Rotation paths and how fast each direction turns (degrees a step)
Each turn is a multiple of 5 degrees from 10 to 175, or 0.
Each row of a path follows its step; steps can be skipped.
Path 1:
step 1: [ -8  -3   5  48  25 -15   9  17  19 -14   2  36  11  18 -37 -27   9  -2
 -12 -18  -8  23  10 -23  18 -20 -25 -26  -1  43   3  -8 -24 -13  11  12]
step 2: [ 13   6   0 -26 -17 -11  10 -11 -19  -1  16 -31 -19  -1   8  -8   0  18
   6  -7   0 -51  21  33  -6 -13  25 -10 -29 -30 -28 -27  20  20 -35 -17]
step 4: [-10   9  -3 -20 -23 -25  27   2  20  12  41 -22 -10  44   0   2 -15 -10
  10  -2  32 -24   2 -33  28 -44   6  22  22 -18  14 -16  -5 -11 -13   5]
step 5: [ 35  -7  17 -14  12 -25  13  -8  -9  35 -47  10 -10 -33  -7  -8  23  11
 -13   3   1   8  18  36 -17  33  -4   7  -9  30 -17   5   4  11  26  29]
step 7: [ 23  -4  45   8   8  -3  20   5 -32  35  -9  -6  25 -20   7  -9  22  -7
  35  -1 -15  12 -16 -20   3 -38  18  33  -9  20 -22  27   6 -17   7 -25]
step 8: [-40  -2 -30  16 -15  12 -20  -4 -10 -11  11   4 -30   4   0 -10  30   4
 -44  -3  18   1  -9  25  -7   3 -38   1  15 -30 -15 -16   5  -5   3  52]
step 9: [ 25 -29  29 -39  -1  15   2  -5   5 -11 -37  11  15  26 -11  -4   2 -25
  30   2   1   8   6 -26  16  14  -8 -29 -29   1  -3  -2 -17  -1 -16 -51]
step 10: [-53  -2 -27  -1  -4  10 -14  22  -1  19   9 -47  31 -42  34  10  -2  22
  -6   2 -19 -15   5  -3  -6 -17  12  -2  21  21   0 -16  10   5  11  31]
step 11: [ 34  21   7   6 -26   5 -41 -17 -11  13   1  28 -25  13 -13  14  -3 -16
   2  -2  35  13  -6 -23  -3  49  11  26  -5 -23  13   5 -10 -40  -3 -21]
step 12: [  4  -3 -11  -7  31   6  40 -21  10  -8  10 -26  34  10   9  -4 -15 -16
  -6  26  -5   8   9   8 -21 -14 -48 -16  40  46   1 -17  -9  16  -3  10]
Speeds:
[ 10   6  -4   9 -10   2   2   9   2   7  -5  13  12   1   1   3   3 -17
   3   0  -7   0   7  -1   0   3   3   6 -11  -9  -4  -5  -6   7   9  -1]
175
[ -8   5  -9  -5   5  -6 -14  -2  -2  -6  -4  13 -11   7  -8  -3  -8 -12
   7  -1   1 -12  -1  -8  -2  -7  10  -2   7  -3  -7  -2   1  -5   5   3]
155
[ -1   0 -12   0  -5   7  -7  -3  14  -2   3   5   2   3  -2  -5   3   1
  -3   1   4   2  11  -5   2  -7   1  12 -10   1   6   8  13   3 -18   8]
160
[  4   6   0   1   8 -16  16   6  10   1  -3   1 -12   1  -9  -7  -2   9
   0  -4   1  -2  -6   6   9  -7   9   3  -6  -8   2   5   0  13   4   4]
25
[-10   4  -6   5   2  -8  -6  -5   0   3 -10  -3  16   1  -4 -10   4  -1
   9   2   7   6  -5  10 -13  -1   0  -2  -1  13   0   9  -8   9   2   4]
160
Path 2:
step 0: [-22  -8  -9  -7 -15 -25  14 -11  -4 -12   1  24  28  35 -23   2  29  39
   3  -8 -18  28 -31  30 -19 -18  10  16  -9  21 -31   0  25 -23  -1 -10]
step 3: [-37  19  17  -3  32  -8  -6   9   5 -63  -3  -4 -10   3  -9 -15  28 -18
  -6  14  -1 -13   1  15  25 -23  25 -23 -13  -3 -18   3  37   3 -25  -4]
step 5: [ 37  -6 -13  40 -26   3  11  14 -53   2  -9 -15   5 -21  24  16 -19 -10
   5   0   9  18 -17  31   6  -3  22  18 -26  -9  -6  20 -33   3  30   0]
step 6: [  0   0  -6  -6  -8 -10  15  16 -26  -4 -24 -12   3 -16  -1 -22  36  -5
  37  15  36  51  37  -6  18  15  11   6  -4 -14 -16  34  26 -29  11   1]
step 7: [ 21   9   9 -18  20 -14  23  14  38 -19   2  11  10 -13   3 -34  26 -21
 -17 -15   4  16  -1 -12 -22   9  24   6  39   9 -35   8  13 -19 -28  36]
step 8: [  7 -21 -45  22   7  -2   9  12  22  -2 -17  45  24  -4   2   7 -30   6
 -16   0  -8  15 -13  30 -14 -23  18  -7  14  13 -27 -20 -30  19 -31  11]
step 9: [-23 -28 -17   8 -24  -2   6  -2 -10 -23 -10  35   7  26   9   3   3  43
 -26   6   7  26  -1  12  32   9  13  25 -51 -14  -9  14   6  27   6 -18]
step 10: [ -1  -4  12 -26 -34  -4   5 -12  -7 -28 -16  -6  -1 -13  26 -11  55  36
 -21 -26  13 -12  28  -1  -7  13  38   9   8  19  31  -3  28   1  20   1]
step 11: [ -6 -16  26 -10   9 -12   8  22 -10 -38   5   7  -6 -35  41  31  -2 -27
  14 -13  -9  -1  -6   9 -46 -37  32 -16  29  -1   7 -12  16   8   9   8]
step 12: [-27   1 -33  -1  28  24  -5  26  -9 -32  11  -4  -4  11  -8  13 -16  -9
  14  34  -5  17 -16  56  -3 -46  -4  14  -2   1 -14  26  27  -7   5  -1]
Speeds:
[  0 -10  -8  -4   7   4   3 -11  -5  -6   5 -12  -6   2   6  12   5   4
  -2   4  -4  -8   0  -4   4   3   6   1  10  -1 -12  -5   5  15   2 -12]
45
[  8 -13  -5  -2 -13  -6   5  -3  14   3  -7  10   4  -4   5  -6  -5   1
  -4   0  -1   8  -2  -6  -3  -2  -5   5   4   3   4   4  17  11  -4  -7]
35
[  8   4   5   1  -8  -4 -12   1  -1  -3  -6  10  -2   4  -5   2   8   0
  -2  -2 -10   3  -9  -4  18  -1   9  -5  -1  10   5  -4  -9   9  12  -7]
70
[  2   2   1  13  -2   1  -4   4  -2   8   4   1  -5  -5  21  -5 -11   3
   5  -6   4   0  -7   3  -7   0   4  -6  14   2   1  -9  -9  12   1   6]
115
[  3   5  -2  -8  -8  -8   0   5  -2  -6   3 -15  -9  -6  -2   5   1   5
  -5  -3  -1  19   5   2  -7  16  -3  -5  -6  -1   8  -3  -5   7  -4  -4]
85
[ -2   1  -6   2   7   5   6  -5   7   0  -8   2   0   0 -12  -1  -6  11
  11  -6 -10   9  -3  -8   6  11   2   3   1  -1  -9  -9   2   3  -3  19]
55
Path 3:
step 0: [ 29   3  36   2 -20  30 -32  10  16   6  39  34   7  -9 -10   2  -4   9
  12  -8 -21   6  -9  28  -8 -37  25  29  26  19  -9   4   8  24  23  -9]
step 2: [ -3 -24  -1 -23 -50  -2  33  25  -6   4 -31   6   4 -38  14   0   3  10
 -22  58 -18   5 -27  14   3   7  -6 -10  -1  -5  10   8  20 -11  12 -13]
step 3: [  9   2  13  52  24 -20 -28   7  -2 -10  -8   7  25   1 -11  27 -17  22
  -4 -19  26  19  21  -5 -34 -16 -14  23  24  26  -8  18 -15   8 -11 -30]
step 4: [  6  51   0 -31   2  27   8  -7  -7 -31  -1 -19 -13   0  27  16  -3   0
  -7 -28 -17   7 -20  -2  18  16  33 -26 -37   3   5  12 -17   5  -6  34]
step 6: [ 10 -21 -13   1  11   8   2 -10 -37 -10   8   9  -9   7  25  -9 -39   9
 -20  -1  14 -15  44 -19  14   6  -8  52  18  20 -23  40  -2  10  13  28]
step 7: [-17  21  -9   5  12  15 -11 -27  12  29   7 -13  14 -12 -23  10  27 -20
 -21 -22 -17  27 -33  -5 -19   8 -20  -3 -39 -24  14 -11 -15 -40   9  26]
step 9: [-13   7 -18   2  31  10 -11 -18 -29   4  16  10 -20  45 -13 -39 -17  43
  -8  -7   4 -16 -22 -11 -19  15 -20 -10  14  -4  -3  15  46  10  11  -3]
step 10: [ 26 -34  -9 -11 -20   4  25 -12   8  37 -27  15  36 -18  19  15   7  -8
  -5 -11 -28  39   9  -4   7  15  10 -27   3 -33 -21  -5  -9 -20 -28   5]
step 11: [  5   4  -9   5   7 -29 -22  42  11 -40  20  15   6  -2  -8  26  35  21
  -7   8 -12 -30  18   3 -28   4  -3  14  13  44  32 -28  -1  -2   6 -13]
step 12: [ 12  19  11  -6  -1  35  -1 -18  13 -15  10  -7 -14  14  47 -33 -21   1
  12 -43  13  25 -46  11  20  -5  -7   7  19  -9  16  19   7  22 -11 -24]
Speeds:
[ -3   2   3   6  -1 -13   8   8   9  -6   0   0  -9 -13   4  -4   9   3
  -3   7  -8 -13   3  -2  11  -4  -3  -9  -1  -4   8  -6  -3 -14  -5   2]
120
[ 10   7 -13  -5   2 -11  -5  -5   0   0   4   0  -7 -10   3 -13   1  -5
   4  -4   4   8 -12 -13  -5   1  -3  -7  -1   4  -5  11   0   0  -8   9]
130
[  9  -6  -8   3   2  12  -7   3   6  -4 -10   6   1   2  12  -1  -3  -3
   7  -9  -2  -6   2 -13   5   4   6   4  -5  11   8 -15   2   0  -6   0]
55
[  0 -13  13  -7   1  -5  -6   1 -11  -4 -11   1  -2   3   0 -15 -12 -10
  -6   3  -3  -4   1   5   1   6  -9  -7  -3  -2  -6  -4  10   0  -7   1]
95
[ -2   5   4  -2   0  -7  -1  12   4   6  -1   4  -5   9   6  -7 -10   3
   8  14  -9   7  -1 -10  -1   0 -11  12   5   4  10   5  -5   6   6  -9]
120
Path 4:
step 0: [ 37   9  25 -35  39 -14 -14   0  25 -10 -14 -10  37 -28   1 -17 -28 -12
 -40 -38 -15 -21  22 -19 -19  30 -10  21  11 -13   2 -15   3  -5  -6  -6]
step 1: [ -1 -27  31 -13  15   7  -5   8 -28 -31   7  -8  20 -14  -6  -8   4  32
  -8  -6  -4 -14   4  45  15  26  60 -29  35   1   6  27  26  11  -9  10]
step 2: [ -5  48  30 -12 -25 -17 -26 -24  16   9  12 -15   9   8  18  44 -20  40
 -12 -14  -4  -4  53   3  13  17  17 -20 -23  10   6  -4   4  -5  -3 -18]
step 3: [-26 -24  23  -3  59  18 -31 -11  21  12 -10  -9  22  -6  28 -30 -11  12
 -21 -11  22  15   1  -5 -11   7  -2 -45 -34  21  -3  11   6  27  -2   2]
step 4: [  1  14  10  30 -13  20  -9 -44 -18 -28  -3  13  -3  34  -6 -24 -23 -10
 -19 -17 -15   0  37 -19  21  20   8 -37  14   3  31  26  10  -7   1  49]
step 5: [  4  11  -3  -8  -2  -5  54  32  25  -4  14  -6  57   7  37  -1 -23 -11
   0 -19  15 -10  40  -5 -11   0 -13 -34  -8   7  36   8  25  -1   3 -14]
step 6: [-23  11   8 -32   9  31   5   3  -9 -40 -16  13  21  21   6 -21 -22 -12
 -49 -15  -2   3   9  18 -19  30   6  20  19  48 -24   3  -3  25 -29  -7]
step 7: [ -2 -12  11   2 -28  41  -5 -14   6 -21  -3 -13  39  27 -13  21   9  39
  13 -32 -25 -21   6   9   0   2 -17 -42  20 -21  -8  45   9  -7 -12 -28]
step 10: [ 29   7  25 -14   5 -10  13  27 -26   6  -9  -8  -6  18   4 -11 -13  16
 -16 -19 -67 -23  35 -18  10  -2 -21 -34  -5   3  23   5 -11 -24 -35  13]
step 12: [  5 -19  12  -8  -7   3  -4 -21 -21   7  28   8  18   5 -36  12 -33  45
 -43  -8 -22  50  24  26   9   6  -9  -8  29  33  -5   5  17   8 -15  -1]
Speeds:
[ -3 -19   7  -4   9  -3  10   0  -8   8  13   6   9   5   9   1   1   2
   9  -2   1  -5  -7   8   1 -11  -3  -8   1  -2  -2   3   2   8   5   1]
170
[ 10  -7   0   5   2  -7  11   5  -2  -8  11 -13   8   8  -8  -3   7 -13
  -9   3  -3  -5   7  -2   3   6  -2  10   4   3  -7  -1  10   2  -4  -7]
65
[  3  10   4   8 -10  -7   6   3  13  -6   0   1  -2   5  10   4   5   4
   2   8   0 -14   0   6  17  -8  -2 -11   0  -1  -1  -7   2  -8  -4   1]
125
[ -5   4   0  -8  -2   3  -7  -5  -3 -10  13   6  -6   5 -10  13   2  -4
   4   4  10  -7   0  -7  12   8  -5   2   6   4   3   9  -5  10   5   8]
145
[-15  -1  -8  -1  -8   5 -12   1   2  15   1  -3  12  -5   0   2   9   7
   1   4  -5  -7  10   2   4   0   2   6   8   5 -11  -3   8   4  -5   4]
70
Path 5:
step 0: [ -9  -1  -6   3 -47  -7 -30 -16 -25   3  -3  -9 -16 -22 -12  -6 -25  -5
   6  13   4  14 -60  -3  10 -13 -12  25 -18 -19  -6  26 -21 -32   8  10]
step 1: [  4 -27   5  18   8  -8 -19   0  -5 -43  29  20 -24   7  32  -9 -17  13
  -4 -11  19   8  14  -7 -17 -10 -31 -24   9  16 -12  12 -30   6 -49 -14]
step 2: [ 30   0  -2 -14  44   3  17  19   3 -28  27  -9  39  -5 -14  30  27  -3
   3  -8 -23 -19  22 -24 -39 -19  25   5   6   5   1 -11  13  -7  -9   9]
step 5: [ 24 -14   7  21   8  11 -38 -12 -51  12 -14  18  14 -10 -26   6  -7   0
  23  -2  19  -2  20  26 -21 -26  15  -3  19  12 -25 -32   3  35  -4  -5]
step 6: [-34  21   9  12  23  16  27 -37   1  -6  -8  29  22 -10  13  35  17  -5
  18  -3   7  24  26 -15  24  -5  16 -11 -12   9  -8   7 -17 -27  18  37]
step 7: [ -8  36  -5  10 -12 -39  -5  18 -17 -19  -3  -8 -30   6  16  -3  28  18
 -31 -10 -12   1 -17 -10  14  35  -4   5  -1 -36  33 -12  11 -36   3  19]
step 8: [ 10 -34 -19  -3 -16  23 -25  15 -25 -12  -9  -3 -18  30  -2  -7  -6 -29
 -22   7 -20 -10 -38   3 -20 -21   1  13  -1 -28   7  34 -26  36 -20  -3]
step 10: [  7  38   1 -15   2 -11  10  11  24 -15   6 -34  28   0  -5  15 -19 -14
  25   3  20 -13  13   7  -8  27   1  32  -6  18 -12 -36  29 -38 -16  30]
step 11: [-47  23 -22   4 -26  33 -31  19  -3  -8   2 -26  -5 -14   8  -4  -4  32
   6  53 -11  12 -24 -11   1  -4  -7 -10   5 -13 -21   1  20   2  15 -19]
step 13: [ 26 -12  -4  22   8 -23   2 -29  -4  14  -8  55  13  16 -37  35  13 -18
 -12 -11  -3 -26  26 -16 -12 -17  -6   8 -22   2 -14 -27  21 -10 -10   4]
Speeds:
[  8   7 -14   6  -5  -2  -9  -3  -6   3   5   1  16   5   0   3   2  -7
  -5  -2  -9   0 -13   9   3  -3  11  10  -2   6 -12  -2   3  -2  -3  -6]
135
[  5   0  -3   1  17  -3   0   1   3 -13   0   6  -5   1   0  -5  19   3
  -9  14 -10  11   3   2  -1  -3  -7   7 -10  -4  -2   1  -4  -1   3  -2]
70
[ -2   4   4 -11  -7   1   0  -8   0   2  -2  -5   3  -6  -7  -3   2  -1
   3  18   8   9   9  13   9   6   2   2  14  -5 -13  -5   0   2  -2  -3]
60
[  9   0   3   4 -12   9  -3  -3 -10  -9   6   3 -15  -7   3 -10  -1 -10
   2  -3  -2 -10  -1   5   2  -1 -10   3   0  -3  -2   7  -2   6   9 -15]
95
[  8  -5  10   5  -7  13  -1   1  -7  -2  -7   0  10   7 -10   3  -8  -6
  -3   8   4   6  -4  -7   2  -2 -11   4 -15  -7  -2  -6   7   4  -3  10]
140
[  3  -2 -12   5  -3   2   9  -4  14  -2   1 -12   4  -8   4  -6   5   9
   2  -1   9  -6  -3  -8 -10  -4  -4   0  -4  -2 -14  -9   7  11   2  -3]
45
